Turns, then the turns between two rows, first turn first; the first pair answered
turn Z:
[ -3  -2  33  -9 -11 -14   4   9  16   2   3 -14 -13  -5   3 -22 -15   7
   5   0  -1] |-> [ 11   7   1   0 -10   8  12  10  18  -7   8 -11 -29  12   9   0   3  -2
   7   9 -13]
[ -9  12  13   3  -5 -11 -12  22  -2  -8  -6   6   2  -7 -14 -11 -13  29
  -9  -2  19] |-> [ -2  20 -12   5   6 -12   2  20   5 -26   4   5 -18   8  -4  10   1  13
   1  -2 -12]
[  6  -7 -24  19 -11  11   2 -12   9   2   7 -13  -3  -8   3   3  23  -9
  -9  11 -18] |-> [ -7 -19   6  12 -18  -6 -10 -15   8  16   3 -15  16 -20  -3 -20   6  13
 -18   0   9]
turn C:
[-18  -6 -24  14 -33  11  -4  -4   9   0 -21 -25   9   0   8 -17  41  15
  -9   2  37] |-> [-13  -3 -15  20 -36  12  -3   2   0   1 -27 -26   7  -2   2 -10  25  13
 -16   6  47]
[ 31  21   2 -18  20  -2 -18  19   7  26  30   9  -2 -21   0   4  11   1
  24   1  -9] |-> [ 26  22 -10 -18  12   4 -11  12  13  25  31   9  -2 -15  11  -1  26   0
  21   2 -16]
[  2   3   5 -11  30 -21 -13   5  -9 -21  -7  -5  -6   1 -21  10 -10   9
  31   9 -26] |-> [  0   5  -4 -11  30 -21 -13  -1  -1 -21  -1   0  -5   3  -9   9   0   9
  34  10 -33]
[-18  11   1  -6  -7 -39 -10   0  17 -12  -8 -15   5  -3   3  -1   7  17
  15 -11   9] |-> [-21  11  -5  -5 -11 -38 -10  -2  16 -13 -10 -16   6   0   5  -5  16  15
  14 -11  -1]
turn X:
[ -4  28  -3  25 -10   4 -23   4 -30 -11 -20  -1   6   6 -15 -13 -23   3
  23   0  20] |-> [  8  14  20  18   3  20 -28   7 -27  14   1  10  20  -6 -10 -18 -28  -8
  19  -3  18]
[  2   2   3   5  -3  15  -3  -4 -29   1   4 -11   9   1  -4  14   0  -9
 -17   8  -5] |-> [ 17   6   2  -6  14   6 -11  -4  -6   4  11 -10  14   3  -9   6   3  -2
   3   5 -16]
[  4  -2   9 -15  25 -24  -9  11  -8  -4 -25 -15  -7   0 -10  -1 -13  26
 -14  11  25] |-> [  5 -14  18 -17  22 -11  -7  12 -14   6 -19  -9   0  -7  -9  -2 -14  15
 -25  11  28]
[  4 -11  37  -4   8   8 -12   8 -11   9  -5   0  14 -17 -21   1 -32   0
 -10   6  20] |-> [ 10  11  13  -5  20 -19 -23   8  12 -17  -7 -12   1  -1 -26   0 -24  20
  16   4   7]
turn E:
[-19  -3 -13  -8  -2 -32 -16 -25  35   8 -11   5  21 -11  31 -24  32  30
  16 -24 -15] |-> [ 21   5   4 -18  31 -29 -33  -6  43  16   4  11  21 -11   5 -13  12  25
  27 -20 -10]
[ 22  -5  12 -13  24   1  -3  -3  -2  -4  15  -3   0  -2  -8  13 -19 -14
   4   5   0] |-> [-15 -17  14  -4  -9   0  10 -15 -17   1  -3  -6   4  -5   5  -2 -17  -6
 -16   5  21]
[  0 -18  21   2  -4  21 -12   7  22  29  17   6  20 -14  -2 -11  -9 -29
  -9  -3   0] |-> [-26 -16   5   6 -18  15   0  -4  21  22  14   5  15 -13  16 -12   6 -27
 -12  -8 -11]
[-23   2   7  -8   8 -20  11  -5   3 -10  15  12  13   8   2   6 -12  -7
   5 -10   1] |-> [-14   4  10  -8  12 -18   7  -1  -1  -5  14  14  13   7  -2   8 -16  -8
   5  -5   8]
Now pairs of rows:
(2 to 3 turns a pair)
[-14   4 -17  -3 -11 -12  14  -7   3 -16   4   5  -9   3  10   1  18  -8
   4   4 -28] |-> [ -2   7   0  10 -16  -6   8   6 -22 -18 -17  -1 -17   5 -10   6 -16   0
  -8  14   9] : E X E
[ -4 -33  14  -8   4  47   5   5  -4  22  12  17  15 -21   7   4 -29 -15
 -29  -4   8] |-> [ -6   4 -41   7   5  16  18   6   2 -39  -3   0 -32   5  11  32 -14 -12
  -3   0 -24] : X X E
[  3 -16  27 -11 -24  -2  -9  -2 -31  19  15 -16 -14 -34  -4 -14   7 -23
 -14   2  17] |-> [ 15   8   7 -19   2 -40 -27  -3   3  -6  12 -27 -19 -18 -13 -16  12   6
  22  -9   3] : C X
[-21 -14  10   1 -17  23  11 -12  -8  25   4  10  23  -4  13 -17  14 -12
 -16  -4   1] |-> [ 16  -1 -10  -2  11  31   4   1   4  15  21  17  11   8   6   7  19 -27
   2   1 -24] : Z Z E
[-35   3 -10  -2 -15 -17  27 -15   1 -17   5   4  -7   1  21   5  24 -15
  -3  -4 -29] |-> [  1  15  13  11  -1  -6  11   9 -28 -21 -15   1 -22   5 -21  31 -21 -13
  -5  12   8] : E X E
[ 10  19  -3 -11  21 -38 -13   7  30 -29  -3 -15   1   7 -19 -10  -6  17
  25  -1   9] |-> [  0  18 -30  -9   7 -24  -5  -7  37 -31  -1 -15  -3  14   3 -15  21  15
  21   1  -7] : C C
[  7 -14  19  -7  -2  -4 -30   2  24  11 -13 -18  11   6 -16 -16   4  30
   9  -6  32] |-> [ -3 -14  -7  -6 -16   5 -20 -12  33   6  -7 -18  14  16   3 -25  32  24
   6 -10  14] : C C C
[-13   7  14  -8  15 -24 -11   4  18   1   2  -7   9 -15  -2 -11  -9  10
   7   0  -8] |-> [-34  -4  -2   8 -16  -8   9  -5  -3   2  -3  -7   4 -10  13  -9   9  -1
 -15   1  -6] : C C X
[ -9   5 -25  -4  -7 -12   5 -10  21 -14  -5  -1  -7  19  10  -3  19  13
  12  -7 -13] |-> [ 22 -11  17  -1   5  23   1  12  -6  15   7  14   2   4 -12  12 -12 -12
  -6   1  11] : X E E
